<138>: [ -5  -3  -7 -32   1 -26 -14   5  80   8  37 -18   8 -30   9]
<88>: [-29 -19   1 -17  29 -31 -18  -1  64  20  20 -20   5 -17   1]
<81>: [-23 -29   8 -23  21 -47 -15  -8  75   4  34 -15  17 -33  19]
<150>: [-21  -4   4 -17  23 -42  -2  -6  75  15  34 -15  15 -22   8]
<40>: [-22 -20  -5 -33  11 -34 -13  18  81  22  30 -12  13 -24  15]
<171>: [-18  -9   8 -15  16 -24  -7   6  72  14  39 -16  24 -21   8]
<189>: [-23  -9  12 -19  12 -29   1 -21  80  14  27  -9  11 -17  19]
<175>: [-26 -13   8 -22  14 -27  -7   6  74  21  24 -15  19 -28  23]
<79>: [-17 -19  10 -19  35 -44   1  10  90  28  21 -30  28 -20  20]
tags:
[-44] -> J_623
[28] -> J_377
[-31] -> J_564
[-15] -> J_378
[-30] -> J_991
[-16] -> J_234
[-45] -> J_505
key <79> 12: 
J_991
[-23  -9  12 -19  12 -29   1 -21  80  14  27  -9  11 -17  19]
<189>
[-26 -13   8 -22  14 -27  -7   6  74  21  24 -15  19 -28  23]
<175>

<46>: [ 24 -24 -42 -21 -34 -17 -32  22  19 -29 -52 -30 -62   6  41 -55 -70 -65
   2  29  32]
<89>: [  1  76 -57 -29 -21   3 -38 -21   9  50 -10  11  86 -14   7  58 -29  63
  12  -3 -18]
<20>: [-23  65   0  46 -39 -41   9 -32  18  42  13 -19  -5  -5 -30  80  20  79
  -7 -24 -37]
Table of tags by key:
[-52] -> J_932
[-10] -> J_413
[-34] -> J_282
key <46> 11: 
J_932
[  1  76 -57 -29 -21   3 -38 -21   9  50 -10  11  86 -14   7  58 -29  63
  12  -3 -18]
<89>
[ 24 -24 -42 -21 -34 -17 -32  22  19 -29 -52 -30 -62   6  41 -55 -70 -65
   2  29  32]
<46>

<28>: [-39   7   4  30]
<31>: [ 28  17 -25  20]
<132>: [-16  80  14 -63]
<10>: [-12  22 -13  51]
<55>: [45 32 44 61]
key -> tag
[43] -> J_358
[46] -> J_884
[45] -> J_238
[4] -> J_967
[44] -> J_77
key <55> 3: 
J_77
[45 32 44 61]
<55>
[-39   7   4  30]
<28>

<44>: [ 51 -43 -33 -31 -11  -3  40  17  74 -19]
<15>: [14 -4 -4 20 -2 -2  9  2 -7 -5]
<67>: [ 51 -39 -36 -41   8  -9  49  -3  75 -32]
Table of tags by key:
[-31] -> J_118
[-34] -> J_506
[-3] -> J_994
[-37] -> J_697
[-4] -> J_330
[-36] -> J_2
[-33] -> J_634
key <44> 3: 
J_634
[ 51 -43 -33 -31 -11  -3  40  17  74 -19]
<44>
[14 -4 -4 20 -2 -2  9  2 -7 -5]
<15>
[ 51 -39 -36 -41   8  -9  49  -3  75 -32]
<67>

<116>: [-28 -42   2  60]
<64>: [ 51 -24 -44 -92]
<99>: [-72  98 -62 -66]
Table of tags by key:
[98] -> J_495
[-42] -> J_108
[-65] -> J_907
[99] -> J_542
[-66] -> J_801
key <99> 2: 
J_495
[ 51 -24 -44 -92]
<64>
[-72  98 -62 -66]
<99>

